In the data rows, zero lies at 4.5, halfway between 4 and 5.
Some points:
[5 5 3 4 4 5 3 7 2 6 2 5 6 4 4 5 2 4 7 5 5 6 3 3 6 4 2 5 3 5 1 5 2 4 5 7 5]
[9 3 8 4 4 5 5 4 4 6 7 7 4 6 0 6 2 6 4 6 7 6 6 6 3 5 1 4 8 5 4 6 7 1 5 2 2]
[2 3 4 4 7 7 7 4 5 6 9 3 3 7 7 7 4 4 7 3 3 5 6 3 5 5 3 6 3 4 6 2 4 4 4 2 6]
[5 7 4 4 7 3 6 2 5 5 4 5 3 1 6 8 2 2 6 7 6 4 5 2 3 5 7 6 4 5 4 2 5 4 4 9 5]
[4 3 5 2 4 0 3 4 5 6 5 3 4 5 5 2 3 1 5 3 4 4 8 2 5 8 6 3 6 3 2 2 4 5 4 4 4]
[7 8 2 5 1 4 2 5 6 4 6 4 6 2 5 2 3 8 4 4 4 4 7 7 3 3 5 2 5 6 7 4 5 6 5 3 2]
[7 4 4 5 2 9 5 3 8 3 2 6 6 3 2 4 6 5 7 4 3 5 4 3 3 3 2 4 1 1 4 4 3 4 2 4 1]
[4 5 3 6 5 2 4 4 4 5 4 7 3 2 3 4 2 1 4 4 4 6 4 5 5 6 0 6 3 2 8 4 7 8 5 6 5]
[6 4 4 6 5 3 5 2 3 6 3 8 5 3 6 7 5 5 4 4 6 5 3 3 3 4 5 8 6 4 5 3 3 4 4 0 9]
[6 6 6 4 3 4 4 7 6 6 3 4 7 4 2 8 3 6 6 3 6 5 8 6 4 4 6 4 4 5 3 6 2 3 6 3 8]
[3 4 3 5 6 6 5 4 3 4 4 2 6 3 3 4 7 4 3 5 4 7 1 8 3 4 4 5 7 4 3 4 3 9 7 6 5]
[6 3 5 2 7 5 6 7 5 4 4 6 5 5 4 4 4 3 3 1 7 7 2 4 4 1 4 6 2 4 7 5 4 6 7 5 4]
[1 7 5 5 6 7 5 7 5 2 5 4 4 3 4 1 5 3 3 4 7 4 5 4 6 4 4 5 6 4 4 7 4 6 4 5 4]
[1 3 4 3 3 5 0 6 6 6 4 4 1 3 5 9 2 6 3 5 3 5 7 4 5 5 3 4 4 4 4 6 0 4 4 6 4]
[2 0 6 5 7 4 3 5 6 8 3 2 4 3 5 3 4 5 7 1 0 3 4 8 3 4 3 7 4 6 9 4 6 5 4 1 4]
[3 5 5 7 6 5 3 6 6 6 8 4 5 4 3 6 4 3 7 4 4 2 3 4 3 6 4 0 5 6 5 5 6 2 3 6 7]
[3 4 6 7 3 3 3 3 7 1 5 5 2 7 6 3 3 6 7 5 5 4 4 5 5 5 2 6 6 6 6 6 5 5 6 5 6]
[7 5 1 5 7 5 5 3 5 3 3 5 4 5 4 5 4 4 5 8 3 8 3 6 5 4 4 1 8 2 6 5 3 3 6 3 2]
[6 5 7 4 6 4 4 3 5 6 5 6 4 4 7 4 4 5 2 8 7 5 3 8 5 6 3 3 5 4 5 1 5 3 6 6 6]
[5 4 4 4 7 2 5 6 6 2 3 6 7 5 5 9 2 5 3 5 4 1 5 5 4 3 6 6 3 3 6 5 6 2 4 6 4]
[5 3 6 2 6 3 6 6 6 5 4 5 6 6 4 4 6 5 3 8 3 7 3 5 2 1 7 8 6 7 3 3 7 5 3 6 4]
[4 7 2 3 4 2 6 4 1 5 7 4 5 6 5 4 5 4 3 3 4 5 3 3 2 7 0 5 1 5 5 4 8 5 4 5 8]
[5 4 6 5 8 3 4 7 4 4 4 4 7 3 6 3 1 4 4 4 4 6 3 2 3 9 5 4 7 6 5 3 4 4 4 5 5]
[5 5 4 6 4 7 5 3 3 5 4 5 5 6 2 3 5 5 4 3 2 3 3 2 5 3 4 5 5 5 5 2 3 4 3 9 6]
[7 5 9 4 6 5 5 4 3 6 3 5 3 5 5 5 5 5 4 3 2 2 4 9 7 6 0 4 2 4 1 5 5 6 5 7 6]
[7 3 6 9 6 2 6 6 5 3 4 5 5 2 4 6 5 4 5 5 3 5 7 4 7 3 4 5 3 5 3 3 4 3 7 4 6]
[5 5 6 4 6 4 2 2 7 6 6 4 6 4 0 1 5 6 5 6 4 8 6 7 7 7 6 6 5 8 5 6 2 5 5 7 3]
[1 3 2 2 3 6 7 3 8 5 6 5 2 7 2 3 4 5 3 3 2 5 4 4 2 7 4 4 8 4 6 3 4 4 4 5 5]
[2 5 5 2 6 5 7 5 5 4 4 6 4 3 2 4 4 6 5 5 8 2 4 6 2 6 5 8 3 5 2 5 6 5 2 3 3]
[4 4 3 4 4 3 3 4 3 5 5 6 3 5 6 1 6 6 7 5 5 4 6 6 6 2 3 3 6 7 4 5 4 5 3 5 3]
[5 4 7 6 5 6 3 5 4 4 5 4 5 3 4 3 3 4 5 3 6 6 2 5 7 0 5 7 5 1 4 4 4 4 7 6 5]
[7 4 4 4 9 7 2 7 2 6 6 1 4 2 3 2 5 7 7 6 6 5 2 6 7 4 8 5 1 5 5 6 7 0 5 2 4]
[4 6 2 2 3 5 5 3 2 5 8 2 2 1 6 4 4 1 6 5 2 4 4 5 7 3 5 7 4 6 6 2 5 4 4 3 4]
[2 6 5 2 7 7 6 3 4 5 7 6 5 4 7 2 4 5 5 5 2 3 5 5 3 5 5 4 5 5 2 4 6 7 6 2 4]
[4 6 5 7 3 3 4 6 1 5 5 3 3 4 4 1 5 6 5 6 3 4 5 5 5 6 4 8 4 3 6 6 6 3 6 4 2]
[6 4 2 4 6 3 7 3 4 7 3 5 4 5 8 4 4 6 5 2 7 1 5 2 4 4 6 4 7 2 4 7 3 2 4 4 3]
[4 6 5 6 5 4 2 5 4 3 6 4 2 3 6 4 5 6 5 7 4 2 3 3 3 6 6 2 4 4 5 5 6 5 2 5 5]
[5 6 4 4 4 5 1 5 8 3 4 4 6 8 4 6 7 6 4 5 4 4 3 4 8 5 3 1 6 2 3 3 4 3 3 4 3]
[3 3 3 6 6 3 6 4 3 4 3 1 7 5 4 3 2 5 3 5 7 4 7 4 5 6 5 6 3 6 4 4 4 3 0 2 4]
[3 6 4 7 5 4 2 4 4 6 4 3 5 6 3 6 5 4 7 2 6 9 4 2 1 3 3 4 6 3 5 3 1 3 7 4 2]
[3 5 3 5 4 3 6 5 5 4 5 5 5 4 4 6 6 7 5 5 4 4 2 3 7 8 4 6 4 5 7 8 3 6 7 5 6]
[3 1 4 2 5 6 7 6 3 2 5 3 6 4 7 4 7 3 4 6 6 5 3 6 3 5 6 1 4 4 5 5 5 3 6 4 3]
[6 3 6 7 5 5 5 4 1 5 3 6 5 7 3 6 7 3 4 4 6 5 4 3 5 5 5 4 4 6 5 7 4 8 4 5 5]
[2 3 2 2 7 3 3 3 7 3 3 3 6 3 5 7 6 4 4 5 5 4 6 6 4 2 6 7 8 6 3 4 7 7 5 6 5]
[4 4 3 5 5 3 5 7 4 3 5 4 2 3 5 6 6 5 6 4 4 5 6 4 5 0 1 3 4 9 7 8 5 4 6 4 4]
[7 6 4 3 4 7 9 4 7 6 3 1 4 4 7 3 6 5 3 3 3 5 3 3 7 5 3 5 5 6 2 9 6 3 3 4 5]
[5 1 4 4 5 6 6 5 5 5 1 3 3 6 6 5 5 5 4 4 5 3 5 3 4 5 4 3 4 5 5 4 4 5 3 7 2]
[2 5 7 8 6 8 5 2 1 7 4 4 4 7 8 3 3 5 3 5 6 1 7 3 4 4 4 3 3 6 5 6 5 3 7 4 3]
[7 1 7 5 3 5 3 2 4 7 3 3 5 1 3 4 5 4 7 5 6 7 4 3 5 4 4 3 3 3 5 5 5 6 2 2 6]
[5 5 1 3 6 4 4 6 6 3 3 5 5 6 2 5 2 3 7 2 3 5 5 2 6 3 9 6 5 4 4 6 3 5 2 3 5]
[7 6 5 7 7 4 3 9 6 4 4 3 3 4 5 3 4 4 4 7 5 2 5 3 6 6 5 4 5 6 4 1 6 3 6 4 6]
[5 6 6 7 1 6 5 3 6 3 3 8 4 6 5 7 3 4 3 2 5 9 3 4 4 4 4 3 4 3 8 2 4 7 7 6 7]
[3 3 4 1 6 5 6 5 5 2 3 4 5 5 4 5 3 4 5 5 5 2 5 4 3 6 3 5 5 3 7 4 5 3 4 5 0]
[5 6 5 2 8 6 5 5 4 4 2 5 5 4 6 6 4 7 4 6 6 5 6 2 4 5 5 3 4 5 5 2 5 5 4 1 1]
[5 2 3 6 5 4 5 5 6 3 4 3 3 4 5 5 5 4 5 5 4 4 2 7 1 5 7 4 3 6 0 4 2 6 7 4 4]
[5 3 3 4 2 3 7 2 5 7 5 6 6 6 4 7 5 2 2 6 6 4 5 6 5 5 5 3 4 5 5 9 6 3 6 5 2]
[2 7 6 4 5 2 5 5 5 6 2 4 5 4 4 1 8 5 7 6 7 8 8 4 3 4 6 5 3 2 5 7 5 5 6 6 6]
[7 2 5 4 5 4 2 6 4 3 4 6 2 6 5 1 6 2 2 4 3 3 6 3 3 4 8 5 5 3 3 5 8 6 2 3 5]
[2 5 5 4 5 2 5 5 4 7 8 4 3 4 5 3 7 7 4 5 5 4 6 3 7 2 5 6 4 6 8 4 6 6 2 3 5]
[6 5 3 4 3 6 4 4 5 3 5 4 7 5 7 4 4 3 4 2 3 4 7 8 1 4 2 6 6 3 6 3 3 5 3 8 6]
[7 7 6 6 3 6 2 6 8 6 6 3 4 2 8 4 7 3 2 6 4 2 7 4 3 7 6 6 4 6 4 8 3 4 6 4 2]
[3 3 5 5 2 6 5 5 3 3 5 5 5 3 3 5 4 3 4 4 4 3 7 3 7 4 5 5 7 4 3 6 4 7 9 4 5]
[3 4 6 7 6 5 5 4 1 2 4 5 2 2 4 5 5 6 2 6 4 1 5 5 2 4 5 4 5 4 7 3 0 7 4 7 2]
[3 5 5 8 4 8 5 5 5 5 2 7 4 2 4 3 6 6 4 6 4 5 7 7 5 4 3 2 1 3 3 5 5 2 3 6 5]
[5 4 6 3 4 6 3 6 2 2 8 4 3 4 6 6 4 5 5 6 3 5 2 4 4 3 3 8 5 6 4 5 5 6 1 3 6]
[5 6 5 3 3 1 9 4 4 4 5 6 6 4 7 3 7 8 3 2 1 5 5 4 6 5 8 4 8 5 2 0 3 6 4 5 3]
[4 6 9 5 5 5 4 2 5 4 5 1 5 4 4 5 6 3 6 4 4 6 6 5 4 2 3 4 5 3 5 5 6 3 5 4 6]
[5 3 4 7 5 3 3 2 4 3 5 2 6 3 5 5 3 3 4 4 6 5 4 5 6 8 4 3 5 3 3 5 5 6 5 2 5]
[5 5 6 2 3 7 4 8 4 4 1 8 4 4 3 3 5 3 3 2 5 2 4 8 6 8 7 3 4 6 7 0 5 5 2 4 7]
[3 7 6 2 2 7 4 7 4 3 4 6 5 6 3 5 4 5 5 3 4 5 2 5 5 5 2 4 6 8 1 6 4 2 7 4 5]
[6 7 2 7 5 5 7 5 4 5 4 3 1 8 6 6 5 6 8 4 5 7 6 9 6 6 9 8 4 5 3 5 5 5 4 3 4]
[7 2 5 8 0 2 8 6 6 4 7 4 4 6 5 7 4 5 6 4 7 5 5 3 5 5 3 7 6 1 5 3 5 6 3 8 5]
[7 4 6 7 4 4 2 3 5 4 6 7 9 7 6 3 0 5 6 6 0 3 2 3 4 5 6 5 5 6 4 5 5 6 4 7 8]
These points spread out most along one direction. For each point below, how far along it does it lie, from 0 to 99? 50 is the average, and the first point above lies past it. One standard deviation of the points above along it is 16.
[3 7 4 5 4 3 2 4 3 2 2 4 4 5 6 6 5 7 1 1 3 7 3 4 5 4 6 5 3 5 4 5 5 3 3 4 5] 53
[5 3 2 2 4 6 4 3 5 3 6 5 4 7 2 3 5 5 2 8 1 2 6 4 2 3 4 4 5 4 5 3 3 4 7 3 8] 54
[4 7 4 4 2 4 4 5 5 8 4 2 3 4 5 6 3 5 5 6 6 3 5 4 5 3 4 2 6 3 8 6 3 6 5 6 6] 59
[4 6 8 4 2 2 6 2 5 1 4 6 7 4 4 5 5 2 5 6 6 5 6 5 8 6 2 3 2 3 5 3 3 4 4 5 4] 71
[4 4 5 6 3 3 4 2 6 7 4 3 2 0 4 4 4 6 4 4 7 3 4 3 4 5 3 3 3 7 4 4 7 4 5 4 6] 44
[4 6 6 2 3 6 5 3 4 3 5 5 5 7 2 6 3 5 7 3 5 4 4 3 5 5 6 3 3 5 2 6 9 1 4 5 3] 46
[8 3 3 3 4 3 3 2 5 4 4 4 6 5 5 5 3 8 7 6 5 7 3 4 4 6 7 3 4 3 3 5 2 3 3 5 7] 60
[5 2 3 5 3 6 4 2 6 6 8 8 8 4 1 6 5 8 3 1 8 9 5 5 5 4 5 1 5 3 3 3 5 5 5 5 2] 77
[3 4 4 3 3 5 6 3 4 5 3 7 3 7 4 5 3 4 2 6 3 2 5 6 4 5 3 6 5 4 3 5 6 5 7 4 4] 56
[3 4 6 4 3 4 6 9 5 6 6 7 4 5 6 1 5 3 0 3 5 5 4 5 3 2 7 3 3 4 3 7 2 2 2 5 6] 44
[1 7 5 5 3 5 5 7 2 9 4 6 5 5 5 6 6 6 6 8 4 6 4 7 4 6 5 2 5 4 3 5 7 6 3 2 2] 36
[2 5 5 6 1 7 3 3 3 6 2 2 6 5 3 6 6 3 4 7 6 2 3 4 7 2 4 7 3 5 5 3 5 6 6 5 5] 58
[4 5 2 6 4 2 3 3 7 6 7 3 1 8 3 5 6 1 4 3 4 3 0 5 6 3 3 6 2 4 7 2 3 4 4 2 5] 57
[5 3 3 4 4 7 5 3 3 1 8 4 4 5 8 4 8 1 6 4 7 5 6 4 4 6 5 6 4 6 5 5 4 4 6 7 5] 48
